Some points, one per row:
[-0.56 -2.66  0.99 -1.70 -0.57 -0.80 -0.79  0.26 -0.54 -0.62 -1.62 -0.97
 -0.22  0.25  0.19  0.50]
[-0.12  0.09  0.22 -0.15  0.67  0.50 -0.01  0.36  0.54  0.55  1.78  1.31
  0.24 -0.47  0.20 -0.54]
[-0.12  0.16  0.38 -0.11  0.83  0.82  0.19  0.34  0.46  0.47  1.85  1.34
  0.27 -0.39  0.18 -0.55]
[ 0.18  0.79 -1.10  0.58  0.92 -0.64  0.13 -0.26  0.50  2.27  1.26 -0.55
  0.73  1.74  0.05  1.40]
[ 0.36  0.86 -0.91  0.52  0.75  0.37  0.33 -0.07  0.36 -0.35  1.89  1.32
  0.42 -1.14 -0.09  0.84]
[-0.58 -1.08  0.97 -0.50 -1.50 -0.68 -0.35  0.17 -0.43  0.02 -1.95 -2.21
 -0.69  0.19  0.16 -1.15]
[-0.35  1.34 -0.64  0.47  0.92  1.71  0.81 -0.51 -0.26 -2.19  0.08  2.06
  0.00 -0.96 -0.02 -0.88]
[-0.47 -1.07  0.99 -0.48 -1.47 -0.66 -0.33  0.16 -0.43  0.12 -1.86 -2.37
 -0.60  0.26  0.16 -0.93]
[ 0.49  0.35 -1.14  0.52  1.21  0.11  0.68 -0.24 -0.35 -1.33  1.00 -2.56
  0.57 -0.25 -0.49  1.30]
[ 1.54  2.18 -1.45  1.64 -0.74  0.59  0.28  0.00  0.49  1.62  0.54  2.70
  0.38  0.06 -0.80  0.82]
[-0.20 -1.13 -0.23 -1.05 -1.07 -1.27 -0.38 -0.27 -0.59 -5.36 -1.51 -1.10
 -1.02 -3.25 -0.85  0.35]
[-0.85 -0.34  1.13 -0.58  0.27 -0.43 -0.21 -0.06 -0.12 -0.87  0.01 -2.91
 -0.42 -0.25  0.13 -0.95]
[-0.47 -1.96  0.38 -0.15 -2.16 -1.32 -0.66  0.90  0.55  4.95 -2.02  1.43
  0.27  2.32  0.35 -0.02]
[-0.62 -2.60  1.08 -0.63 -0.94 -0.63  0.07  0.41 -0.29  1.44 -2.10  0.90
  0.33  1.17 -0.06  0.18]
[-0.24  1.13  0.35  1.09  0.99  1.66  0.90 -0.23 -0.13 -1.59  0.42  0.02
  0.14 -0.38  0.19 -0.75]
[-0.72  2.89 -0.74  1.47 -0.19  1.19 -0.23 -0.56  0.19 -4.18  1.89  0.68
  0.09 -3.63  0.50 -0.48]
[ 0.52  0.54 -2.52  0.24  0.73 -1.21  0.04 -0.38  0.25 -1.17  1.57 -2.02
  0.55 -1.38 -0.75  1.10]
[-0.53 -2.15  1.81 -0.48 -0.92  0.13 -0.22  0.72 -0.09  1.55 -1.96  0.70
  0.37  1.12  0.89 -0.81]
Then 10 other points, each followed by its number:
[-0.27  1.39 -2.08  1.02 -0.65 -0.50  0.03 -0.43  0.71  0.48  0.00  2.42
  0.17  0.11 -0.51 -1.20] 0
[ 0.85  0.97 -1.36  0.97  0.89  0.06  0.61 -0.08  0.24  1.60  1.44 -0.15
  0.74  0.78 -0.47  1.52] 1
[-2.27 -0.61  1.79 -0.81  1.53 -0.80 -0.41 -0.07 -0.33 -1.08  1.38 -4.83
 -0.66 -0.37  0.94 -0.83] 2
[-0.17 -1.21 -0.22 -0.98  0.57 -0.88 -0.16 -0.38 -0.64 -4.78 -0.06 -1.97
 -0.50 -2.73 -1.09  0.29] 3
[-0.28  0.79  0.42  0.89  0.86  1.44  0.75 -0.17 -0.16 -1.51  0.25 -0.08
  0.08 -0.31  0.21 -0.65] 4
[ 0.52  2.23 -1.15  1.12  0.89 -0.22  0.21 -0.38  0.58  0.67  1.55 -0.35
  0.43  0.09 -0.38 -0.42] 5
[ 0.65  0.37 -1.64  0.76 -0.36 -0.38 -0.06 -0.18  0.15  0.89  0.01 -0.79
  0.40 -0.05 -0.70  0.76] 6
[-0.98 -2.27  1.24 -1.43 -1.51 -0.18 -0.89  0.39 -0.30 -0.73 -2.21  0.09
 -0.50 -0.55  0.60 -1.07] 7
[ 0.87  0.89 -1.22  0.88  0.97  0.21  0.60 -0.07  0.19  1.22  1.50 -0.11
  0.69  0.53 -0.45  1.50] 8
[-0.75 -0.62  0.50 -0.89 -0.17 -1.50 -0.94 -0.23  0.47  0.78  0.29 -1.91
 -0.48  0.10 -0.03 -0.76] 9
Which three of these numbered points are nearest to each point below by angle, seen from the average point of the first points? Their numbers follow each, nearest first.
[ 0.28 -0.21  1.62 -0.08  0.00  0.35  0.23  0.48 -0.42  1.94 -0.18 -0.54
 -0.11  2.39  0.61  0.78] > 1 8 9
[ 0.24  1.19  0.73  0.71  1.42  2.49  0.93  0.11 -0.43 -1.74  1.32  0.91
  0.37 -1.13  0.26 -0.41] > 4 5 8
[ 0.16  2.49 -1.27  1.27  1.04  1.02  0.25 -0.52  0.40 -1.03  1.64  1.39
  0.25 -1.10 -0.13 -0.21] > 5 4 0
[-0.59 -1.65  1.55 -1.35 -0.94 -0.53 -0.85  0.18 -0.55 -0.96 -1.87 -0.92
 -0.97 -0.18  0.46 -1.14] > 7 9 2
[ 0.57 -0.34  0.08 -0.76 -0.52 -0.21 -0.25  0.06 -0.06 -2.87 -0.79 -0.73
 -0.89 -1.19 -0.31  0.57] > 3 7 2
[-0.75 -1.53  1.15 -0.08 -0.68 -1.22 -0.20  0.75  0.39  3.33 -0.32 -0.58
  0.32  1.38  0.63  0.19] > 9 7 1
[ 0.08  2.71 -1.26  1.32  1.04  1.08  0.19 -0.55  0.51 -1.23  1.73  1.53
  0.17 -1.38 -0.08 -0.38] > 5 4 0
[-0.08 -1.15 -0.33 -1.03 -1.03 -1.30 -0.33 -0.28 -0.58 -5.57 -1.55 -0.99
 -1.04 -3.35 -0.97  0.51] > 3 7 2
[ 0.24  2.67 -1.21  1.29  1.01  1.12  0.25 -0.53  0.44 -1.26  1.66  1.48
  0.15 -1.31 -0.13 -0.29] > 5 4 0
[ 1.67  1.37 -1.29  0.74  1.11  1.23  0.32  0.11  0.61  0.10  2.06  3.28
  0.50 -0.52 -0.56  0.99] > 8 1 0
[ 0.36  0.82 -0.88  0.49  0.60  0.26  0.25 -0.06  0.39 -0.17  1.71  1.20
  0.39 -1.01 -0.11  0.75] > 8 5 1
[ 0.18  0.71 -2.82  0.76  0.44 -1.20  0.12 -0.30  0.15 -2.30  1.44 -2.57
  0.32 -1.67 -0.91  1.61] > 3 6 5
[-2.20 -0.60 -0.27 -0.32 -0.97 -2.85 -1.22 -0.23  0.48 -0.67 -0.02 -3.55
  0.04 -0.87  0.74 -1.48] > 9 2 3
